In the data rows, 128 means zero.
Here is a table of points, one per row:
80 92 118 131 130 144 78 162 111 57 112 218 79 137 189 106 161 61 175 128 87 116 148 108 126 106 140 110 93 123 159 164 58 133 153 90 130 166
60 143 162 96 190 213 76 113 40 217 102 125 112 149 127 199 168 119 141 149 140 137 110 119 145 137 110 126 93 107 92 107 91 180 74 151 145 140
217 211 159 131 150 160 153 180 167 150 118 124 154 158 75 93 177 96 126 140 148 143 129 172 180 137 116 188 120 100 171 166 147 124 131 84 74 142
141 87 139 95 108 164 99 106 163 119 130 162 179 57 129 122 41 169 145 152 145 140 144 131 104 132 212 172 160 50 81 162 179 118 47 196 91 193
112 87 56 109 111 102 148 149 156 153 111 207 167 142 112 64 181 66 129 160 147 126 94 130 51 146 225 176 111 106 73 94 119 80 109 106 115 63
72 78 161 156 113 99 158 176 107 130 136 114 108 148 96 163 142 84 181 123 106 185 145 59 191 124 166 118 203 184 148 180 139 159 188 211 46 129
90 159 82 110 133 103 95 149 183 96 138 85 132 111 116 178 104 150 92 195 164 133 121 162 100 176 130 176 103 195 229 119 132 138 217 193 126 82
169 151 138 148 195 76 157 90 199 173 92 140 159 116 159 158 107 88 93 149 113 132 140 134 184 168 119 194 156 106 73 48 107 137 136 138 74 41
102 178 160 97 144 78 83 106 116 222 115 100 119 128 85 57 49 53 83 129 178 87 123 96 107 102 131 91 104 46 115 77 86 127 178 164 58 146
153 157 89 110 168 128 95 122 114 33 163 130 109 132 206 141 86 85 99 161 184 161 91 121 96 124 179 118 154 109 107 128 133 105 171 158 119 91
124 100 46 166 185 53 148 136 156 142 172 118 136 53 29 139 191 143 38 163 134 72 152 144 154 112 134 98 179 137 115 148 92 145 89 122 116 115
220 134 133 167 103 142 151 111 147 111 51 88 166 132 195 119 107 61 116 147 130 106 145 100 121 118 170 65 79 176 161 148 172 216 95 163 117 192
127 139 146 141 96 88 146 107 124 113 104 61 121 19 131 152 209 131 108 216 103 140 35 156 121 137 118 196 121 95 95 103 76 159 166 152 228 184
216 101 187 191 166 83 78 65 20 136 111 114 142 91 114 122 125 109 56 138 161 153 180 126 144 127 125 48 129 152 177 108 106 137 152 80 161 160
114 190 199 199 178 198 152 88 154 57 148 134 135 154 136 137 76 173 156 163 112 115 101 145 102 105 118 107 100 219 46 111 119 64 113 118 39 144
101 61 180 119 30 97 192 119 113 156 151 140 182 102 102 133 136 143 173 139 123 101 96 127 176 138 98 115 145 139 157 166 138 99 153 110 107 187
124 95 95 117 136 136 168 111 61 129 133 126 118 136 52 147 85 157 155 170 81 104 33 164 196 128 109 94 119 3 94 100 186 148 202 136 65 131
56 141 144 122 179 122 147 86 192 54 167 8 116 139 107 157 153 92 122 47 148 114 111 128 129 171 131 135 125 81 54 127 78 80 104 121 175 181
131 149 90 177 103 110 166 108 69 95 147 150 54 109 111 126 145 123 190 125 141 108 137 148 166 107 146 118 194 197 135 147 110 72 49 149 129 101
164 110 161 21 189 89 153 97 50 92 141 116 113 115 169 95 137 98 164 102 124 75 87 147 75 57 60 222 169 197 188 152 155 189 98 147 58 128
168 62 122 80 135 62 78 97 144 119 147 137 63 118 195 88 192 165 160 90 188 113 111 112 164 161 153 137 87 110 93 85 86 178 160 170 173 147
88 97 135 131 113 121 122 72 134 83 85 182 110 160 84 111 85 160 105 150 162 101 104 93 91 149 45 61 156 163 58 117 108 201 126 205 176 134
119 122 145 137 100 145 116 120 109 124 71 109 144 167 133 137 148 133 171 146 144 159 149 209 90 125 101 109 254 106 116 104 102 160 115 159 168 172
80 53 175 189 158 80 93 147 152 119 103 82 139 195 163 135 115 106 153 185 121 85 126 145 173 175 189 116 216 79 139 187 175 128 95 91 192 134
125 94 129 173 106 173 119 140 58 104 89 138 92 75 99 97 244 77 83 97 127 90 196 154 109 168 35 152 99 122 130 119 130 94 158 125 69 128
150 75 140 87 113 92 122 149 150 211 107 88 79 55 151 153 105 155 212 149 124 96 118 113 72 117 104 103 89 126 135 136 116 154 146 102 65 163
176 83 106 163 106 144 113 190 50 159 98 79 73 122 98 132 50 114 149 231 122 157 169 170 131 90 105 169 126 143 58 82 130 74 131 120 204 98
142 201 116 156 148 100 98 100 182 155 210 139 166 97 165 42 176 188 175 177 176 61 174 123 127 134 119 72 115 119 135 140 119 106 148 96 156 143
131 157 111 130 113 123 168 174 174 147 185 149 129 26 147 125 154 143 202 134 117 169 137 81 220 167 120 103 103 118 121 125 133 188 88 154 162 87
71 158 128 94 105 175 98 62 75 125 160 54 142 56 169 187 160 94 186 97 125 175 155 159 114 157 150 101 160 162 186 74 144 83 138 115 96 123
109 133 87 148 194 66 96 127 102 146 177 184 184 85 152 171 90 134 112 153 87 144 168 122 129 113 103 200 150 114 79 162 114 213 132 116 124 153
78 162 104 176 62 138 154 85 173 112 85 54 118 127 155 112 114 150 248 154 202 130 145 121 152 88 92 120 115 88 86 70 49 145 97 94 90 165
78 66 202 150 146 167 168 181 164 120 165 110 154 151 168 78 145 93 132 139 141 132 156 86 105 114 66 176 179 120 101 106 172 165 108 88 165 194
84 144 154 203 48 142 98 133 154 181 145 166 83 126 140 92 94 126 40 69 75 123 108 128 117 116 140 148 160 69 124 112 138 139 170 134 150 139
106 153 86 138 133 115 17 109 173 126 132 125 132 125 99 151 110 117 139 78 100 162 107 109 204 35 130 147 114 134 208 121 117 87 69 172 203 122
61 110 210 163 92 59 173 65 80 190 111 125 107 104 220 118 122 169 26 86 176 132 71 138 133 105 196 141 118 215 128 145 165 128 168 92 182 111
96 212 115 117 95 107 156 216 121 119 48 149 167 85 126 135 121 110 97 66 88 167 140 124 186 121 102 84 91 164 107 84 172 215 108 97 154 159
167 88 126 217 133 157 174 192 145 100 94 89 135 112 170 130 23 137 103 91 156 91 108 98 143 161 106 154 105 148 168 137 128 104 117 144 140 186
150 123 110 157 123 186 159 111 116 136 94 124 122 93 94 100 119 159 79 162 118 117 100 50 95 118 155 133 169 110 177 170 155 99 127 105 70 198
213 113 130 122 87 51 100 154 167 144 155 122 50 163 217 191 186 93 102 140 142 151 129 128 73 119 111 78 133 69 123 97 189 144 84 106 113 130
99 128 77 90 137 79 181 104 126 170 140 125 54 167 105 109 35 110 143 94 162 81 155 192 190 186 98 127 144 214 111 132 128 163 78 101 112 108
74 86 164 42 128 74 164 161 113 115 88 84 174 189 104 97 165 155 101 143 129 131 166 79 106 143 121 91 92 151 83 176 103 84 121 153 90 171
130 143 96 54 90 182 100 75 148 203 135 188 176 65 156 186 104 85 139 119 167 88 135 84 107 157 48 138 193 156 55 183 165 61 161 59 188 136
128 91 197 118 158 153 194 107 138 108 116 72 132 104 69 164 162 118 143 114 163 125 194 71 77 4 210 121 133 146 69 137 125 198 121 112 142 59
154 184 152 144 70 103 163 195 85 70 192 76 169 151 154 154 132 135 85 110 72 94 133 94 64 153 66 51 174 127 126 67 159 91 143 142 168 75
96 131 104 74 102 151 178 83 97 117 144 96 89 202 144 83 135 155 105 146 141 142 189 73 95 132 111 194 190 77 189 79 118 149 85 167 95 124
199 110 175 114 121 164 188 94 158 145 163 163 114 168 66 174 66 130 206 98 44 81 157 107 95 78 155 158 106 85 166 118 58 138 179 115 206 81
170 139 116 119 157 112 185 157 97 124 116 154 151 114 169 218 104 121 191 55 120 85 169 176 116 178 187 94 102 69 151 117 132 105 174 143 85 158
125 139 150 137 145 121 166 185 92 143 128 190 151 67 179 147 143 132 36 106 131 193 116 169 114 90 77 82 112 111 59 163 78 57 103 194 178 113
146 129 119 86 135 144 132 140 57 176 165 64 136 118 132 78 126 213 167 148 60 148 138 113 111 170 125 144 69 176 114 161 152 126 179 158 237 111
83 125 29 195 77 85 122 104 145 190 80 113 138 160 124 213 179 181 95 87 123 109 152 168 43 92 107 130 73 123 161 163 158 108 102 145 119 147
139 127 141 66 99 111 94 128 161 59 83 58 59 108 122 169 155 120 76 104 132 153 119 121 189 91 84 150 100 111 75 186 214 55 141 108 130 100
137 128 182 115 144 137 196 134 218 125 101 104 76 72 90 74 101 145 133 130 125 154 91 159 29 159 59 90 142 78 212 214 97 140 57 146 171 91
114 192 96 153 112 148 119 193 157 170 109 90 84 106 77 101 185 115 126 83 148 119 127 177 76 135 215 173 195 199 49 153 138 154 247 145 160 169
144 155 125 161 97 126 102 89 160 183 233 118 122 182 78 170 134 135 39 203 162 167 125 132 153 141 111 136 101 113 142 140 141 146 142 96 109 116
177 107 86 109 153 255 190 94 153 145 161 154 83 174 127 163 154 128 99 100 207 137 104 139 156 118 125 54 185 126 124 177 101 199 165 126 144 164
114 152 121 201 159 159 89 151 68 133 160 99 138 89 136 87 181 148 155 124 189 95 43 97 122 163 149 132 111 101 128 146 128 202 72 109 50 17
168 77 147 159 97 160 59 61 140 109 222 126 172 116 25 93 156 128 155 37 118 170 106 162 87 172 148 157 82 149 92 69 203 153 100 142 131 154
70 156 185 105 61 213 137 97 99 94 135 150 80 100 145 197 128 146 45 192 100 45 192 142 132 184 179 185 95 110 128 168 109 163 75 153 120 107
137 12 133 146 159 204 132 97 239 154 71 130 142 125 173 174 192 179 114 138 94 144 113 92 153 148 110 133 145 196 159 33 123 99 124 122 80 103
140 179 227 152 139 85 72 144 138 149 123 194 54 178 88 148 153 138 132 143 83 143 143 145 111 172 136 121 109 148 90 165 126 118 82 108 91 159
These points spread out most along one direction. How many in every 100 of the points above lie lower along it than each point below? Answers are rounded to whole numbers. More than half of the points above lie lower than the first one.
142 118 190 123 129 104 82 252 161 163 108 100 107 136 161 132 113 214 171 113 167 160 132 137 111 103 107 124 179 150 142 159 111 129 174 98 40 98 69
90 107 165 101 141 116 87 126 115 82 64 141 212 89 94 160 104 162 75 82 134 123 136 161 115 146 118 135 178 115 188 121 63 144 159 78 129 105 39
131 144 158 96 131 100 186 93 110 83 82 252 154 167 107 111 211 174 175 162 213 123 142 174 175 112 125 135 86 101 148 104 196 95 178 167 167 110 48
149 136 95 175 118 179 93 194 32 162 76 95 177 157 130 172 134 126 125 60 213 115 97 103 124 150 105 192 99 123 115 169 104 86 109 125 193 72 20
125 140 152 75 111 145 101 94 131 163 103 104 150 163 113 118 162 70 143 172 90 84 23 151 144 102 164 74 119 202 146 118 93 82 79 158 193 118 41
197 151 83 148 114 122 129 105 124 139 160 90 218 211 206 130 169 164 80 120 74 81 132 160 185 78 108 158 139 113 67 183 77 143 160 177 83 149 36
90 100 144 127 164 226 102 128 180 206 143 92 113 109 182 32 151 129 100 111 91 87 215 206 173 87 128 84 150 72 134 131 182 124 147 170 126 74 49
171 120 83 95 76 113 133 58 70 147 84 104 136 150 168 50 111 149 110 103 40 217 129 144 117 206 155 126 150 149 85 165 62 146 129 90 114 89 38
96 162 72 132 110 142 87 104 155 55 29 126 101 143 120 98 127 139 156 153 52 115 136 118 109 122 134 102 142 114 127 171 194 183 156 57 136 119 56
77 77 80 51 129 174 164 213 76 83 176 128 138 142 136 124 105 143 68 165 129 131 116 196 131 75 170 104 101 139 180 81 112 150 100 49 138 184 52
203 179 107 88 152 114 119 160 64 157 109 111 54 116 101 123 168 224 41 90 114 77 124 73 152 142 167 134 197 135 108 55 152 83 85 135 146 191 20
63 157 81 178 229 109 206 111 78 205 132 119 103 158 157 142 150 111 162 127 85 162 140 115 93 145 125 130 118 84 187 151 201 84 128 138 196 166 36
